Some points, one per row:
array([-2.2,  2.4,  2.4,  1.0, -1.1,  1.2, -2.6, -0.9,  0.9,  2.9,  0.6, -0.7,  2.0, -3.9,  7.0,
        0.6])
array([ 0.4, -0.2,  0.0, -0.2,  0.0,  0.0,  0.0,  0.0, -0.3, -0.2, -0.1, -0.4, -0.1,  0.0,  0.0,
       -0.2])
array([-0.5,  0.6, -0.3, -0.1,  0.5, -1.3, -0.4, -0.4, -0.2, -0.2, -0.3,  1.7,  0.8,  0.3, -0.1,
        0.1])
array([ 0.8, -0.4,  0.6, -0.3, -0.1,  1.1,  0.8,  0.8, -0.3,  0.7,  0.7, -1.1, -1.0, -0.5,  0.4,
       -0.1])
array([ 1.8, -0.3, -1.4, -0.9,  1.0, -1.1,  1.7,  1.1, -0.4, -1.0, -0.1,  2.3,  0.1,  2.0, -1.8,
       -0.4])
array([-2.5,  0.2,  1.1,  1.2, -0.5,  0.1, -2.1, -1.7,  0.8,  0.3,  0.3, -1.3,  0.8, -1.6,  1.1,
        0.8])
array([ 1.8, -1.1, -0.5, -0.5,  0.0,  0.8,  1.2,  0.8, -0.2, -0.5,  0.2, -0.7, -1.2,  0.7, -1.8,
       -0.5])
array([ 0.0,  0.3,  0.8,  0.7, -0.7,  0.7,  0.1, -0.2, -0.2,  0.7,  0.4, -0.6, -0.1, -1.4,  2.4,
       -0.1])
array([-2.4,  2.9,  2.6,  0.9, -0.9,  1.3, -2.8, -1.0,  0.1,  2.9,  0.5,  0.3,  1.9, -3.6,  7.9,
        0.7])
array([-0.7, -0.3, -0.9, -0.5,  0.3, -1.8, -0.2, -0.6,  0.5, -1.2, -0.5,  1.3,  0.6,  0.9, -2.1,
       -0.2])
array([ 0.0, -0.1,  0.9,  0.9, -1.2,  2.0, -0.6, -0.1,  0.0,  1.5,  0.8, -2.4, -1.2, -1.5,  1.3,
        0.8])
array([-0.6, -0.2,  0.3,  0.5, -0.6,  0.6, -0.5,  0.2,  0.5,  0.1,  0.0, -1.3, -0.7,  0.0, -0.6,
        0.3])
array([ 1.8, -1.1, -0.3, -0.1,  0.0,  0.9,  1.8,  1.2, -0.7, -0.8,  0.2, -1.5, -1.8,  1.0, -1.9,
        0.2])
array([ 2.0, -1.0, -0.5, -0.7,  0.5,  0.2,  1.8,  0.9, -0.8, -0.3,  0.1, -0.3, -1.1,  0.9, -1.8,
       -0.6])
array([ 1.7,  1.1,  1.7,  0.5, -1.0,  2.8,  0.3,  0.9, -0.1,  2.2,  1.0, -2.3, -1.1, -1.4,  3.6,
        0.1])
array([ 1.1,  0.5,  0.9,  0.4, -0.1,  1.0,  0.4,  0.7, -0.3,  1.2,  0.7, -0.5, -0.3, -1.2,  1.5,
        0.0])
array([ 0.8,  0.5,  0.9,  0.4, -0.8,  1.9,  0.1,  0.6, -0.6,  1.9,  0.7, -1.8, -0.6, -1.4,  2.8,
       -0.2])
array([-1.9, -0.8, -1.3,  0.0,  1.1, -2.1, -1.0, -1.5,  0.5, -2.4, -1.0,  1.1,  1.3,  1.9, -3.4,
        0.0])
array([-0.6, -0.6, -1.0, -0.2,  0.5, -1.0,  0.1,  0.1,  0.1, -0.5, -0.8,  2.0,  0.2,  1.1, -1.7,
       -0.7])
array([-0.6,  0.6, -0.2,  0.3, -0.1, -0.3, -0.1, -0.6, -0.2,  0.0,  0.3,  0.5,  0.6, -0.4,  0.2,
       -0.2])
array([ 0.8, -1.8, -0.7, -0.3,  0.5,  0.3,  1.0,  0.8, -0.2, -1.1,  0.2, -0.6, -1.0,  1.6, -3.4,
       -0.7])
array([-1.8,  0.0, -0.1,  0.2, -0.1,  0.2, -1.1, -0.7,  0.4, -0.1, -0.5, -0.9,  0.0, -0.4, -0.5,
        0.4])
array([ 0.0,  1.1,  1.4,  0.2, -1.0,  1.5, -0.6,  0.4,  0.0,  1.5,  0.8, -1.0, -0.3, -1.8,  2.9,
        0.4])
array([ 1.7, -1.2,  0.5,  0.1, -0.8,  2.4,  0.6,  1.0, -0.3,  0.5,  0.8, -2.1, -1.7, -0.2,  0.0,
        0.1])
array([ 0.2,  0.3, -0.4,  0.1, -0.2, -0.3,  0.2,  0.4,  0.3,  0.0, -0.3,  1.0,  0.7,  0.3,  0.9,
       -0.4])
array([ 0.4, -0.2, -0.9, -0.5,  0.5, -0.9,  0.9,  0.2, -0.2, -1.5, -0.5,  1.0, -0.1,  1.5, -2.3,
       -0.3])
array([ 0.1, -1.0, -1.0,  0.0,  0.6, -1.4,  0.0, -0.2,  0.1, -1.7, -0.7,  0.3, -0.2,  1.8, -3.4,
       -0.2])
array([-1.0,  0.2,  0.6,  0.6, -0.3,  0.5, -0.4, -0.7,  0.4,  0.6,  0.2, -0.7,  0.3, -0.8,  1.2,
        0.7])
array([ 2.1, -0.7,  0.2, -0.1, -0.4,  1.6,  1.3,  0.6, -0.3,  0.2,  0.4, -2.1, -1.8,  0.1, -0.7,
        0.4])
array([ 0.5,  0.1,  0.6,  0.3, -0.6,  1.3, -0.3,  0.1, -0.4,  0.5,  0.4, -0.9, -0.4, -0.6,  0.1,
        0.3])
Then 24 other points, each followed by its number:
array([-0.9,  0.1, -1.0, -0.2,  0.5, -1.6,  0.3, -0.3,  0.2, -1.1, -0.6,  2.0,  0.8,  0.8, -1.2,
        0.1]) 0
array([ 1.7, -0.4,  0.2, -0.2, -0.2,  1.1,  1.3,  0.7, -0.3,  0.5,  0.4, -1.5, -1.5, -0.1, -0.1,
        0.2]) 1
array([-0.4, -0.2,  0.3,  0.2, -0.3,  0.8, -0.4, -0.3, -0.1,  0.7,  0.4, -0.5, -0.2, -0.7,  0.1,
       -0.1]) 2
array([ 0.3, -0.2, -1.2,  0.0,  0.7, -0.7,  0.4,  0.6, -0.1, -1.0, -0.6,  0.7, -0.3,  1.2, -2.2,
       -0.2]) 3
array([ 1.1,  0.2,  0.2,  0.2, -0.2,  0.9,  0.5,  0.6, -0.1,  1.5,  0.4,  0.6, -0.2, -0.6,  2.0,
       -0.5]) 4
array([-0.1,  0.0, -0.4,  0.0, -0.2, -0.6,  0.1, -0.3,  0.1,  0.0, -0.2,  0.7,  0.5,  0.2,  0.5,
        0.0]) 5
array([ 0.6, -0.6, -0.9, -0.5,  0.9, -1.1,  0.9,  0.2, -0.2, -1.0,  0.0,  0.9,  0.1,  1.7, -2.4,
       -0.4]) 6
array([-0.3,  0.2,  0.3,  0.5, -0.4,  0.2, -0.5, -0.2,  0.0,  0.4,  0.1, -0.7, -0.3, -0.3,  0.3,
        0.3]) 7
array([ 1.8,  1.2,  2.5,  0.4, -1.7,  3.5,  0.6,  1.1, -0.8,  3.6,  1.4, -2.0, -0.7, -3.4,  5.5,
        0.9]) 8
array([-0.2,  0.1, -0.2, -0.5, -0.6, -0.4,  0.0, -0.2,  0.2,  0.3,  0.1,  0.9,  0.7, -0.2,  0.6,
        0.0]) 9
array([ 0.2, -0.5, -0.3,  0.0,  0.3,  0.3,  0.4,  0.5, -0.2, -0.3, -0.2, -0.1, -0.9,  0.4, -1.4,
        0.2]) 10
array([-0.5, -0.7,  0.0,  0.2,  0.1, -0.2, -0.5, -0.1,  0.0, -0.5, -0.1, -0.8, -0.6,  0.6, -1.2,
        0.3]) 11
array([-0.1, -1.6, -2.1, -0.5,  0.9, -2.5,  0.9, -0.5,  0.2, -2.8, -0.8,  2.0, -0.1,  2.6, -4.5,
       -0.9]) 12
array([ 1.4,  0.3,  0.1, -0.4,  0.2, -0.2,  1.0,  0.7, -0.4,  0.2,  0.4,  0.6, -0.5,  0.2,  0.2,
        0.0]) 13
array([-0.2,  0.2,  0.3,  0.4, -0.3, -0.1, -0.2, -0.2, -0.3,  0.0,  0.0, -0.7, -0.1, -0.3,  0.1,
       -0.2]) 14
array([-1.8,  0.1,  0.0,  0.3, -0.1, -0.6, -1.4, -0.9,  0.3, -0.4, -0.6,  0.1,  1.4, -0.3,  0.3,
        0.0]) 15
array([-1.0,  0.6,  0.3,  0.1,  0.1, -0.9, -0.9, -0.9,  0.6,  0.5, -0.4,  0.8,  1.5, -0.5,  0.9,
       -0.1]) 16
array([ 0.0, -0.4, -0.7, -0.9,  0.6, -1.6,  0.6,  0.2,  0.2, -1.4, -0.6,  1.5,  0.6,  1.6, -2.0,
       -0.7]) 17
array([-1.3,  0.4, -1.1, -0.3,  0.7, -2.6, -0.2, -0.6,  0.1, -1.3, -1.1,  2.2,  1.5,  1.3, -1.5,
        0.0]) 18
array([-3.1,  0.5, -0.1,  0.4,  0.5, -1.5, -1.8, -1.6,  0.8, -0.5, -0.6,  0.5,  2.0, -0.5,  0.9,
        0.3]) 19
array([ 1.2,  0.4,  1.6,  0.2, -0.7,  2.1,  0.2,  0.2, -0.3,  1.7,  0.5, -1.4, -0.7, -1.5,  2.3,
        0.3]) 20
array([ 1.4,  0.5,  1.0, -0.6, -0.2,  1.2,  0.7,  1.3, -0.1,  1.4,  0.6, -0.3, -0.7, -1.3,  2.0,
       -0.4]) 21
array([-0.5,  0.1, -1.3, -0.3,  1.0, -2.0,  0.3, -0.3,  0.4, -1.2, -0.9,  2.7,  1.8,  1.3, -0.8,
       -0.6]) 22
array([-0.7,  0.5,  0.9,  0.4, -0.2,  0.3, -1.0, -0.9,  0.7,  0.5,  0.4, -0.2,  0.8, -1.2,  2.1,
        0.4]) 23
Which of these numbered points is nearest to each point below, looking only along the 3 directions in which the first points spread most? Its number follows each.
array([ 1.5,  1.0,  0.7,  0.0, -0.3,  0.6,  0.4,  0.9, -0.7,  1.8,  0.9, -0.3, -0.8, -1.4,  2.6,
       -0.1]) > 21
array([ 1.4, -0.7, -0.6, -0.4,  0.1,  0.2,  1.1,  0.9, -0.7, -0.4,  0.3, -0.2, -1.3,  0.6, -1.8,
       -0.6]) > 10
array([ 2.3, -0.1,  0.8, -0.3, -0.4,  2.1,  1.4,  1.7, -0.6,  1.6,  1.0, -0.9, -1.8, -0.9,  1.6,
        0.1]) > 21
array([-0.3, -1.7, -2.5, -0.6,  1.6, -3.5,  0.9, -0.5,  0.1, -3.1, -1.2,  2.5,  0.5,  3.3, -6.1,
       -0.3]) > 12
array([-0.6, -0.7, -0.7,  0.0,  0.7, -0.8, -0.2, -0.7, -0.1, -1.4, -0.5,  0.3,  0.4,  1.1, -2.3,
        0.0]) > 3
array([ 1.2,  0.3,  0.5,  0.1, -0.2,  1.3, -0.1,  0.2, -0.6,  1.2,  0.6, -0.6, -1.0, -0.7,  1.5,
        0.3]) > 21
array([-0.1,  0.8,  0.0, -0.4,  0.3, -0.9,  0.0,  0.3,  0.0,  0.7,  0.0,  1.3,  0.2, -0.1,  1.1,
        0.0]) > 9
array([-1.2,  2.8,  2.5,  0.9, -1.0,  1.3, -2.2, -0.6,  0.5,  3.2,  0.6,  0.2,  1.5, -3.9,  7.5,
        0.6]) > 8
array([ 0.2,  0.1,  0.6,  0.3, -0.6,  1.1, -0.1,  0.1, -0.4,  0.6,  0.3, -1.1, -0.5, -0.5,  0.6,
        0.0]) > 2
array([-0.4,  0.3, -1.4, -0.6,  0.8, -2.2,  0.3, -0.4,  0.4, -0.8, -1.3,  2.8,  1.2,  1.3, -1.1,
       -0.8]) > 22
array([ 0.3,  0.3, -0.4, -0.3,  0.6, -0.5,  0.3,  0.2, -0.1, -0.4, -0.3,  1.5,  0.3,  0.8, -0.4,
       -0.6]) > 5
array([ 0.2, -0.3, -0.3, -0.1,  0.2,  0.0,  0.5,  0.6,  0.2, -0.7, -0.2,  0.0, -0.2,  0.6, -1.2,
        0.1]) > 10
array([ 0.0,  0.5,  0.1, -0.6,  0.3, -0.3, -0.1, -0.1,  0.0,  0.2, -0.1,  1.4,  0.9, -0.4,  1.5,
       -0.5]) > 9
array([-2.6,  0.6, -0.5,  0.1,  0.5, -2.1, -1.3, -1.5,  1.2, -0.9, -0.7,  1.4,  2.2, -0.1, -0.1,
        0.2]) > 19
array([ 2.4,  0.6,  1.4,  0.1, -1.4,  2.5,  0.7,  1.5, -0.6,  2.6,  1.5, -2.2, -1.6, -2.5,  3.8,
        0.0]) > 8
array([-3.0,  0.3, -0.3,  0.6,  0.5, -0.9, -2.4, -1.8,  0.9, -0.8, -0.8,  0.3,  1.7, -0.1,  0.1,
        0.9]) > 19
array([-2.8,  0.8,  1.6,  1.4, -1.0,  0.8, -2.5, -1.5,  1.0,  1.5,  0.6, -1.7,  0.6, -2.3,  2.9,
        0.8]) > 23
array([-1.2,  0.6,  0.2, -0.1, -0.2,  0.1, -1.3, -0.8,  0.2, -0.4, -0.2, -0.5, -0.2, -0.6,  0.6,
        0.6]) > 7
array([-1.1,  0.3,  0.2,  0.3, -0.3,  0.1, -1.0, -0.6,  0.0,  0.0,  0.0, -0.9,  0.5, -0.4,  0.3,
        0.1]) > 7
array([ 2.1, -0.9, -1.0, -0.6,  0.0,  0.6,  1.3,  1.2, -0.7, -0.6,  0.1, -0.4, -1.5,  1.2, -2.4,
       -0.5]) > 10
array([-0.5, -1.1, -2.3, -0.1,  1.1, -2.2,  0.8, -0.2, -0.1, -2.8, -1.0,  1.7,  0.1,  3.0, -4.9,
       -0.5]) > 12
array([-0.8, -0.5, -0.6, -0.1,  0.3, -0.7, -0.5, -0.1,  0.0, -1.5, -0.1,  0.1,  0.2,  0.9, -1.8,
        0.4]) > 11
array([-0.2, -1.4, -2.4, -0.4,  1.4, -2.5,  0.6, -0.2, -0.3, -2.4, -1.1,  2.2,  0.6,  2.9, -4.7,
       -0.8]) > 12
